cols: C U W K T
+8.77	-1.73	+5.79	-5.04	-4.59  motod
+2.66	-3.50	-0.18	+6.88	+2.35  pozoz
+0.12	+0.76	+2.02	-3.70	-2.42  lizu
+8.77	-1.73	+5.79	+1.35	+0.62  ragen
+8.77	-1.73	+5.79	+1.35	+3.32  Sofun
-1.43	+1.62	-5.14	+6.69	-0.66  vaf
+0.52	+0.71	-2.67	+3.14	+4.45  satut
-4.42	-3.17	-3.20	+5.39	-2.53  mudod
down: -3.50	+0.76	-1.73	-1.73	+1.62	+0.71 -> U
down: -3.50	+0.76 -> U

cols: X Y H N L
+4.27	+0.67	+1.02	+3.94	+1.13 : Sebaz
+3.56	+1.26	+0.42	+1.13	+0.99 : bifit
+2.37	+0.58	+6.57	+0.64	+1.52 : Fezik
+2.53	+1.64	+0.84	+0.55	+0.25 : ninat
+1.33	+3.85	+1.33	+2.72	+2.18 : Zefel
+0.58	+0.49	+1.72	+4.78	+0.17 : sene
+1.81	+4.47	+0.65	+1.56	+0.29 : ped
+0.51	+2.00	+1.71	+3.22	+0.83 : rasap
+1.53	+1.88	+5.07	+2.58	+0.96 : deva
+1.41	+1.01	+2.89	+0.20	+0.79 : dof
+6.95	+0.98	+0.59	+0.30	+5.00 : lavol
down: +1.13	+0.64	+0.55	+2.72	+4.78	+1.56	+3.22 -> N
down: +1.88	+1.01 -> Y
down: +1.72	+0.65	+1.71	+5.07	+2.89 -> H

cols: V A D Q Z S F B
-3.93	+0.06	-4.92	+1.36	-0.38	+1.01	-0.53	-1.01 = Temag
+0.49	-0.40	+6.51	+2.39	-1.60	+0.24	-0.84	-2.58 = Gozi
+5.14	-0.72	+6.15	-1.51	-0.69	-3.25	+0.03	+1.78 = davok
-6.82	-0.41	-4.25	+3.48	-2.56	+2.58	-0.79	-5.84 = liso
-0.84	+2.39	-1.60	-0.40	-2.58	+0.24	+6.50	+0.49 = mekip
+6.81	+0.17	+8.72	-2.77	+1.35	-1.88	+1.13	+3.00 = duv
+4.31	-0.52	+5.38	-1.51	-0.43	-2.51	+0.28	+1.42 = dukem
+8.20	-0.55	+7.50	-3.11	+0.43	-4.13	+0.44	+4.00 = Pob
+4.28	-2.32	+4.23	-1.46	-4.04	-6.44	-0.63	+0.17 = raba
down: -6.82	-0.84 -> V
perm: -2.58	-0.84	+0.24	-1.60	+2.39	+6.51	-0.40	+0.49 -> Gozi
down: +0.24	-3.25	+2.58	+0.24 -> S
down: +0.24	-3.25	+2.58	+0.24	-1.88	-2.51	-4.13	-6.44 -> S

cols: G P J R M E
-8.16	+5.08	+3.14	+6.13	-6.28	-2.90 : vuk
-8.21	+4.48	+6.68	-7.11	-3.28	+7.12 : gile
-8.16	+4.35	-5.84	+4.37	-0.57	+2.29 : pimi
-8.17	+3.06	-3.62	-2.99	+7.40	-1.64 : zizu
+3.83	-8.13	+3.66	-6.42	+5.24	+4.12 : biri
-8.19	+3.76	-6.97	+0.04	+0.13	-2.12 : situt
-8.18	+5.53	-3.29	+7.67	-5.17	+0.17 : tizof
-8.13	+3.83	+3.66	+5.23	+4.12	-6.42 : kav
+4.48	-3.28	-8.21	+6.69	-7.11	+7.12 : ruvo
-8.17	+4.60	+3.10	+6.61	-1.27	-6.29 : Sipi
-8.16	+4.69	+6.67	-6.96	-2.74	+5.01 : paze
-8.16	+5.08	-4.23	+7.31	-2.96	+1.09 : silez
perm: +7.12	-7.11	+6.69	-8.21	-3.28	+4.48 -> ruvo
perm: +3.66	+5.23	+4.12	-6.42	-8.13	+3.83 -> kav
down: +6.68	-5.84	-3.62 -> J
down: -3.28	+4.60 -> P
perm: -8.21	-7.11	-3.28	+4.48	+6.68	+7.12 -> gile
down: -1.27	-2.74	-2.96 -> M
down: +6.67	-4.23 -> J

cols: nozok bol taz zadot zukuz
+2.84	+8.62	+2.80	-0.53	-1.63  Guni
-0.44	+8.24	-1.49	+5.23	+0.45  negel
+3.33	+9.09	+1.80	+0.39	-1.59  zave
-6.48	+3.06	-0.42	-2.10	+5.18  lof
-3.62	+4.54	+7.38	-2.58	-1.30  Tuno
-2.31	+7.13	-1.63	+5.22	+1.59  zibo
down: -0.44	+3.33	-6.48 -> nozok
down: -1.49	+1.80 -> taz

cols: gikeb gol tet Vised Doro laf Baber
-1.96	+3.22	-1.25	-4.15	-0.04	-2.96	+1.07  Gaz
+1.18	+0.29	+0.38	-3.53	-0.63	-0.85	+5.70  Veteg
+1.39	+2.38	-1.61	-2.05	-3.02	-1.29	+1.07  timu
-0.63	-3.61	-1.25	-2.05	-2.31	-3.27	-2.33  tozud
-1.87	+2.53	+1.96	-0.75	+7.13	+0.29	+1.07  Gib
-0.63	-3.54	+1.18	+5.70	-0.85	+0.29	+0.38  Duzod
perm: +0.38	+0.29	-0.85	+5.70	+1.18	-3.54	-0.63 -> Duzod
perm: +1.07	-2.96	-0.04	-4.15	-1.25	+3.22	-1.96 -> Gaz

cols: besim pivir ligul Zer bitu rubo
-4.13	+2.50	-3.68	+2.21	+1.80	+5.42 : mafoz
+5.47	-1.88	+4.82	-1.56	+0.93	-3.23 : Lifib
-1.74	+1.84	-0.95	-4.38	-5.16	+3.45 : fezig
+3.34	-4.39	+3.95	-3.51	+2.26	-3.88 : bup
-3.75	-6.15	-1.64	-4.78	+4.74	-2.12 : Zepif
-5.16	-1.74	-4.38	-0.95	+1.84	+3.44 : namo
+2.43	-6.10	+3.86	-4.82	+3.64	-4.00 : Tupa
-1.68	-3.86	+0.62	-2.59	-8.48	-6.45 : Lolak
down: +5.47	-1.74	+3.34	-3.75	-5.16 -> besim
down: +3.95	-1.64	-4.38	+3.86 -> ligul
down: +0.93	-5.16 -> bitu
down: -3.23	+3.45	-3.88	-2.12	+3.44	-4.00 -> rubo
perm: -5.16	+1.84	+3.44	-4.38	-1.74	-0.95 -> namo

cols: mano Rufem dumo Nuniz vumub sakol lep dediv
-5.68	-1.56	+0.06	+6.96	-1.48	-2.52	+1.61	+1.28  salos
-2.35	+8.51	+0.29	+1.47	+1.10	-5.17	-6.30	-1.89  Kuros
+0.68	-4.56	-3.50	-1.71	-0.34	+8.38	-4.33	+1.59  gugu
-5.17	+1.47	-2.35	+8.51	-1.89	-6.30	+0.30	+1.10  zuzir
-4.56	-0.34	-3.50	+8.38	-1.71	-4.33	+1.60	+0.68  Guke
perm: +1.28	+1.61	-2.52	-1.48	+6.96	+0.06	-1.56	-5.68 -> salos
down: -6.30	-4.33	+0.30	+1.60 -> lep
down: +0.30	+1.60 -> lep
perm: -4.56	-4.33	-3.50	-1.71	-0.34	+0.68	+1.60	+8.38 -> Guke
down: +1.10	-0.34 -> vumub
perm: +1.10	+0.30	-6.30	-1.89	+8.51	-2.35	+1.47	-5.17 -> zuzir

cols: Mabig rez pesap maki
-0.13	-0.55	+1.01	+7.22  fir
-0.45	+0.01	+0.85	+7.20  lim
-0.16	-0.38	+0.99	+6.93  zel
-0.67	+0.50	+0.70	+6.39  sotut
-0.96	+0.96	+0.52	+5.59  fad
-0.18	+0.01	+0.89	+5.63  Pizu
-0.85	+0.95	+0.58	+5.45  Vama
-0.23	+0.04	+0.87	+5.92  gagag
down: +0.89	+0.58	+0.87 -> pesap
down: +5.63	+5.45 -> maki

cols: Pamo bip furu teg lin lerar
+0.83	+5.96	+6.52	-0.71	-2.31	-1.07 -> gutos
-4.26	-2.84	+0.37	+0.05	+6.62	+3.84 -> pitez
-2.84	-4.26	+0.37	+3.83	+0.05	+6.62 -> kifel
perm: -4.26	-2.84	+0.05	+0.37	+3.83	+6.62 -> kifel
perm: -4.26	-2.84	+0.05	+0.37	+3.84	+6.62 -> pitez
down: +6.52	+0.37 -> furu
down: -1.07	+3.84 -> lerar
down: +0.05	+3.83 -> teg

